In the rows, 128 means zero.
One turn or mirror swaps these rows in pairs. Which row does each one swap with?
rine: [ 99 144 101 127 100 121 141 105 160 132 105 146 133 141 113 128 161 109]
Legif: [140 134  92 154 111 107 127 100 147 155  86 119 116 164 137 133 158 143]
sudag: [144 132 105  99 143 165 115 106 112 130 119 113 124 142 132 117 114  98]
zasap: [128 140  95 150 107 120 149 101 159 127  89 151 131 143 105 115 157 104]
Pamel: [171 119  98 132 146 153 114 110 130 137 102 104 110 154 126 127 106 106]
kero: [109 162  97 158 131 140 158 100 155 136 111 113 138 131 117 141 144 132]
Fabi: [136 121 104  95 131 154 125 115 122 136 103 127 131 140 113 112 118  82]
Dos: [142 140 106 143 127 131 123  84 190 120  93 134 112 144 144 130 141 124]
Nak: [164 134  90 176 126 125 133  98 160 130  90 122 111 157 121 129 138 124]
Desik: [136 142  96 152 127 104 153  82 151 133 114 147 127 153 124 137 171 128]
dule: [148 128 113 105 145 155 107  94 164 127 103 117 111 142 149 130 114 108]
gen: [133 153 111 149 118 102 114  95 134 123  85 142 128 133 136 118 159 137]
temi: [140 139 120 105 144 136 135 128 108 129 128 116 108 165 123 141 127  98]
memu: [114 148 103 118 149 165 141 110 127 143 122  96 137 130 123 140 115 118]
dizuf: [139 137 119 103 139 130  94 107 104 130  98 123 127 130 143 116 126 120]
fugat: [126 141  83 162 130 133 136  75 173 136 113 120 116 156 111 131 159 128]
dul: [130 141  99 165 117 113 151 104 145 136 104 140 111 145 114 118 165 141]
Luma: [129 158  98 158 128 112 147 101 148 133  89 135 138 140 119 124 166 143]
kugi: [106 131 109  85 119 147 124 115 130 138 116 128 132 140 121 126 131  92]
mudal: [134 123  93 109 153 167 114  89 137 144 127  98 115 154 119 128 121 109]
rimu: [134 155 112 152 123 106 155 115 140 122 114 137 109 167 117 143 161 115]
Ritak: [140 120 109 102 145 152 125 121 103 146 121 113 110 141 124 115 119 117]
fuze: [145 121 108  90 154 143 127  99 110 142 130 120 125 150 133 134 126 104]
Dagar: [139 137 109  95 155 150 120 117 105 143 106 109 137 137 128 120 121 120]
Fugap: [134 155  94 167 113 122 144  88 158 119 100 141 125 144 122 121 164 123]
Piguv: [148 119 100 108 132 136 107 112 116 163  98 100 115 162 144 130 124 125]

Swapped with dul: Ritak
Swapped with dule: Dos
Swapped with Desik: fuze
Swapped with Luma: Dagar
Swapped with Pamel: Nak
Swapped with Fugap: sudag

